Each run below is a few steps of one of 3 hidden systems, one row a step.
(in the rows, 128 means zero)
trace 1, q847:
114 84 141 173 126 120 96 96 142 158 107 110 139 134 153 134 107 113 94
 110 129 93 135 120 83 118 122 168 105 137 160 126

123 88 131 175 129 114 101 101 138 157 107 110 149 131 155 140 107 113
 86 114 124 93 136 118 86 122 122 161 110 139 158 119

131 90 127 179 131 111 105 106 139 163 109 111 160 128 153 146 104 114
 79 118 119 95 137 110 93 125 120 149 110 142 158 115

142 91 121 183 135 111 111 108 134 165 108 116 169 125 154 155 102 114
 77 117 111 99 141 109 101 123 122 141 109 145 152 118

149 98 113 184 138 105 113 118 134 159 109 117 173 124 155 157 101 120
 74 120 107 103 143 106 110 129 116 131 114 142 144 114

158 102 110 183 140 105 124 122 130 156 111 123 177 116 151 166 98 118
 75 123 101 113 146 103 123 131 112 121 119 141 139 117
trace 2, q382 (6 x 32):
153 123 116 153 164 93 131 128 111 157 144 156 188 107 157 151 119 135
 109 106 70 160 150 108 136 107 113 78 126 118 116 97

139 125 117 141 165 94 139 129 103 160 154 156 174 110 164 145 129 147
 122 102 64 169 148 112 133 106 120 77 133 110 116 105

132 129 121 129 163 100 147 132 103 158 164 152 159 112 163 142 138 150
 134 100 63 176 143 119 128 106 123 76 133 107 116 114

125 131 125 117 161 102 147 127 104 157 171 149 137 114 163 132 142 159
 143 96 70 181 137 123 120 101 135 81 137 101 115 117

112 138 130 107 154 106 152 130 106 156 173 142 120 122 160 125 150 158
 153 96 77 181 125 130 116 107 141 90 139 99 117 129

103 140 131 90 143 116 150 124 107 144 173 134 103 127 154 117 153 160
 163 100 92 177 121 137 104 112 148 100 138 105 125 133
trace 3, q382 (6 x 32):
119 114 150 142 122 143 97 117 133 118 75 125 144 140 100 88 119 101 112
 142 176 76 116 142 137 127 112 174 111 131 134 104

129 111 146 157 128 137 95 115 134 122 71 132 162 137 104 97 112 99 102
 144 167 82 125 133 140 125 106 161 111 136 135 102

138 110 138 161 132 129 98 122 134 127 71 134 175 131 108 103 109 93 99
 135 156 84 128 130 141 125 109 151 111 136 132 91

150 111 131 174 144 120 100 122 127 141 81 137 188 131 111 112 106 99 91
 137 147 93 131 128 144 123 110 139 109 135 135 83

153 118 123 170 152 113 103 123 122 147 91 141 197 127 117 118 105 102
 87 128 129 105 135 123 142 123 111 124 113 134 131 78

156 119 122 168 157 104 112 124 115 148 100 146 210 121 124 123 106 105
 88 124 116 116 139 122 145 121 112 114 114 133 126 76
trace 4, q847, 6 rows:
156 118 111 174 156 97 118 124 118 153 108 142 206 112 137 145 108 113
 82 119 105 122 143 112 143 120 106 105 117 133 125 89

163 124 108 166 156 96 127 131 115 153 115 146 204 109 137 149 109 119
 89 122 100 132 148 113 154 120 106 94 125 130 117 95

170 127 104 162 156 102 136 138 109 148 120 150 200 108 134 153 110 120
 90 123 94 142 147 109 158 123 106 83 125 127 109 97

171 135 104 156 157 100 140 141 107 143 126 151 194 112 131 153 115 128
 100 126 91 147 146 110 166 124 104 80 132 122 105 98

171 141 103 148 156 103 148 146 103 143 133 153 187 108 128 153 120 132
 106 128 92 150 142 113 174 123 104 73 140 122 99 103

169 150 105 142 157 103 155 149 103 139 135 151 179 107 126 152 122 139
 114 126 90 159 138 114 175 125 105 69 142 118 96 105
trace 5, q379:
183 157 88 132 121 127 165 161 118 117 135 123 144 114 107 176 117 130
 109 154 121 137 133 118 177 157 125 90 147 143 102 140

183 161 86 128 126 125 167 161 115 115 146 127 137 114 110 172 121 135
 113 152 120 141 133 121 177 155 126 84 150 141 98 139

176 163 91 119 129 125 172 159 113 115 148 131 135 114 110 167 126 142
 122 145 114 147 128 119 177 152 126 81 151 134 97 137

172 166 90 110 128 123 175 164 110 117 156 131 132 117 112 161 129 144
 131 144 114 155 131 124 176 149 127 77 151 131 98 139

166 170 96 105 133 123 178 160 111 117 158 134 130 116 114 155 138 146
 136 140 114 162 127 128 175 146 128 72 153 126 93 138

156 173 102 98 137 122 172 158 107 117 157 139 128 117 109 143 144 149
 142 137 115 167 125 132 175 146 134 75 151 125 94 134
trace 6, q379 (6 x 32):
96 151 153 85 125 143 126 132 123 103 117 134 110 141 93 75 149 122 163
 138 170 125 101 158 147 126 135 143 125 111 114 119

99 143 155 90 127 146 124 130 123 104 104 130 118 145 95 67 148 116 154
 140 177 112 102 158 146 124 130 148 122 112 117 115

102 137 156 104 127 144 117 126 125 109 96 132 127 140 92 69 139 114 146
 137 178 103 104 156 148 124 124 152 119 116 120 109

108 133 156 116 129 143 109 124 126 111 84 132 135 140 92 74 134 108 135
 143 176 97 109 152 145 121 115 158 113 116 121 107

116 123 154 129 129 138 108 126 126 114 79 131 146 141 93 76 124 102 124
 142 176 91 108 147 145 124 111 161 113 123 124 101

122 120 150 142 127 136 103 123 134 115 74 134 158 138 99 87 123 98 117
 144 177 86 114 139 143 123 110 159 113 123 124 99

Name the system that made each run.
trace 7, 6 rows:
117 85 145 173 123 124 88 100 144 147 89 112 145 136 140 121 107 103 92
 122 139 85 134 120 94 118 115 174 104 138 158 114

127 88 137 177 132 120 95 103 142 153 93 116 159 133 143 126 100 106 85
 119 135 84 132 119 97 122 118 162 106 140 156 109

136 93 130 178 132 112 98 108 135 157 95 121 169 131 142 136 101 108 80
 122 129 92 134 116 105 122 116 149 104 143 150 103

143 98 121 180 140 109 103 111 130 157 96 120 183 126 141 141 99 105 75
 124 123 93 139 112 115 126 118 139 111 145 146 102

152 102 118 184 142 104 111 115 126 158 104 123 186 126 142 148 97 108
 75 125 116 103 142 110 121 125 111 129 112 139 142 100

161 106 110 181 147 104 118 122 127 154 107 130 192 118 139 155 102 111
 75 126 111 107 142 106 129 125 109 121 114 141 133 101
 -> q847
trace 8:
108 108 150 148 153 113 89 104 122 154 103 152 181 136 134 81 120 107
 118 111 121 118 130 132 113 102 124 137 101 121 142 75

110 107 146 150 158 112 91 104 123 157 108 151 178 132 136 85 121 111
 113 104 117 124 134 129 108 100 127 134 106 119 144 72

111 107 147 155 160 107 93 103 120 159 114 151 179 133 143 90 122 116
 116 100 110 126 134 129 106 102 128 133 109 118 146 78

109 109 148 150 159 106 97 103 122 160 118 149 177 129 148 89 122 119
 120 99 104 133 134 127 104 101 130 128 106 116 144 74

107 106 143 147 163 103 97 101 117 166 124 148 175 130 153 92 122 121
 117 95 99 134 134 126 102 97 130 125 108 114 144 79

105 107 146 146 164 105 99 101 120 164 127 148 174 128 158 97 125 125
 121 93 96 138 134 125 97 96 132 124 108 117 146 83
 -> q382
trace 9 (6 x 32):
137 93 119 183 142 104 107 108 131 164 114 123 176 124 161 148 102 112
 80 112 105 111 140 107 103 121 117 133 112 136 148 104

145 100 116 180 143 102 111 113 133 165 118 127 179 121 156 155 102 116
 81 114 97 110 146 105 111 120 115 124 114 139 142 108

154 103 112 183 144 101 118 120 128 163 120 130 182 117 158 160 105 120
 81 119 92 121 149 104 120 121 115 113 118 139 137 108

164 110 108 176 146 100 125 124 124 157 122 134 181 115 155 168 102 124
 83 121 89 125 149 99 128 122 110 107 122 138 129 112

169 114 102 174 145 102 133 135 123 152 127 137 178 110 151 170 108 131
 85 122 84 134 153 101 138 126 113 96 129 133 127 114

175 122 101 169 147 103 139 142 115 146 129 139 177 107 147 174 111 132
 90 125 85 144 152 104 149 127 109 88 134 134 115 117
 -> q847
trace 10:
145 148 137 119 143 137 132 146 113 110 95 148 159 131 88 90 133 118 134
 146 156 120 114 145 179 128 117 118 133 117 101 98

150 145 134 125 144 130 128 146 112 115 92 147 164 130 86 91 128 112 131
 146 154 117 116 142 179 123 111 115 133 119 102 91

151 139 131 134 144 130 126 143 112 116 91 150 171 130 90 95 121 114 122
 145 151 115 118 140 178 123 112 117 129 121 104 86

158 141 130 141 147 130 126 144 109 122 92 149 177 134 93 99 121 110 115
 145 149 116 122 137 177 126 115 116 127 124 109 86

161 138 126 147 147 124 126 144 109 127 91 146 180 127 96 99 114 110 112
 142 143 117 123 135 175 127 109 112 127 125 109 80

166 136 121 148 150 122 124 141 110 130 92 148 186 125 99 108 117 111
 104 143 137 116 126 133 175 126 113 111 127 128 111 79
 -> q379
trace 11:
146 116 118 159 162 93 130 124 118 160 143 149 179 110 163 153 118 135
 108 103 71 156 152 105 124 108 116 90 123 119 124 104

149 120 115 153 159 95 136 129 112 158 146 149 173 110 161 154 121 142
 109 106 66 163 151 106 131 108 118 85 131 118 121 111

154 125 113 149 159 97 142 134 113 155 154 147 166 109 158 159 123 147
 113 109 66 168 151 108 135 112 120 79 138 116 120 113

155 125 113 143 155 101 149 141 109 154 157 148 154 107 159 158 125 148
 119 110 69 168 147 111 138 113 120 78 144 115 114 121

159 134 107 136 152 104 159 142 110 148 161 144 149 110 153 162 128 154
 123 112 68 172 147 110 141 119 123 74 144 115 112 128

153 139 107 130 147 106 161 147 107 143 163 144 139 111 152 161 134 159
 131 115 72 174 142 114 139 120 127 72 145 117 110 134
 -> q847
trace 12:
134 114 120 147 158 97 135 120 116 165 155 147 159 113 168 151 125 147
 119 100 61 161 148 106 114 103 121 91 126 119 130 114

128 117 123 137 160 96 137 124 112 162 164 145 148 115 173 147 134 154
 126 95 62 171 145 111 112 105 129 90 131 114 126 118

121 121 127 129 153 104 143 125 112 162 168 137 133 120 171 140 135 156
 136 96 63 176 136 117 103 107 137 93 135 109 128 127

112 125 129 116 147 108 147 122 113 158 176 136 115 123 169 137 140 160
 148 95 74 176 134 126 100 110 144 97 137 110 130 135

101 134 128 101 136 118 146 122 116 151 181 125 98 125 165 130 144 163
 155 102 86 169 126 130 90 114 152 104 136 110 132 142

93 136 132 95 130 123 143 118 125 138 178 118 80 128 155 128 149 156 162
 106 101 165 121 138 92 122 154 117 136 118 136 149
 -> q382
trace 13 (6 x 32):
120 131 132 118 163 102 146 126 104 158 167 149 145 117 165 126 145 154
 140 94 68 181 134 124 123 100 132 84 137 101 120 113

112 131 131 109 158 106 146 123 103 154 170 146 125 126 161 117 150 160
 154 96 73 178 129 132 112 104 141 90 137 99 117 123

98 135 137 99 150 116 142 123 110 145 172 136 110 127 158 109 152 160
 160 98 88 178 123 136 104 105 150 103 136 104 127 131

89 139 144 88 132 129 138 124 118 132 172 130 87 134 152 106 157 155 173
 104 101 170 119 140 98 115 153 116 135 106 131 139

80 132 151 83 121 136 133 121 129 123 160 126 69 135 144 103 157 153 175
 109 120 156 119 142 93 115 153 135 132 106 134 152

75 129 155 85 111 146 127 118 138 114 154 119 62 142 137 101 159 144 176
 116 134 142 116 146 90 117 153 152 127 114 142 156
 -> q382
trace 14:
138 152 122 110 164 106 156 141 94 140 157 158 154 118 133 113 145 151
 146 114 88 177 127 134 156 111 130 70 143 104 100 104

132 148 129 107 165 110 151 139 94 143 150 156 150 121 134 110 146 147
 152 111 91 179 125 137 151 109 129 76 137 100 102 100

129 145 137 107 163 112 146 137 99 141 147 156 151 125 130 93 145 148
 153 110 92 176 121 139 144 105 134 84 142 99 107 98

121 143 139 106 163 116 137 135 96 141 144 161 147 129 130 82 150 146
 159 109 98 172 125 139 139 102 131 90 139 98 110 91

115 142 147 109 161 116 131 131 99 138 141 160 146 130 131 76 149 141
 158 107 103 167 122 145 136 100 135 100 133 96 112 88

107 136 148 108 160 121 127 130 103 138 134 161 150 130 127 71 146 137
 157 107 110 161 117 144 136 95 133 105 128 96 115 85
 -> q379
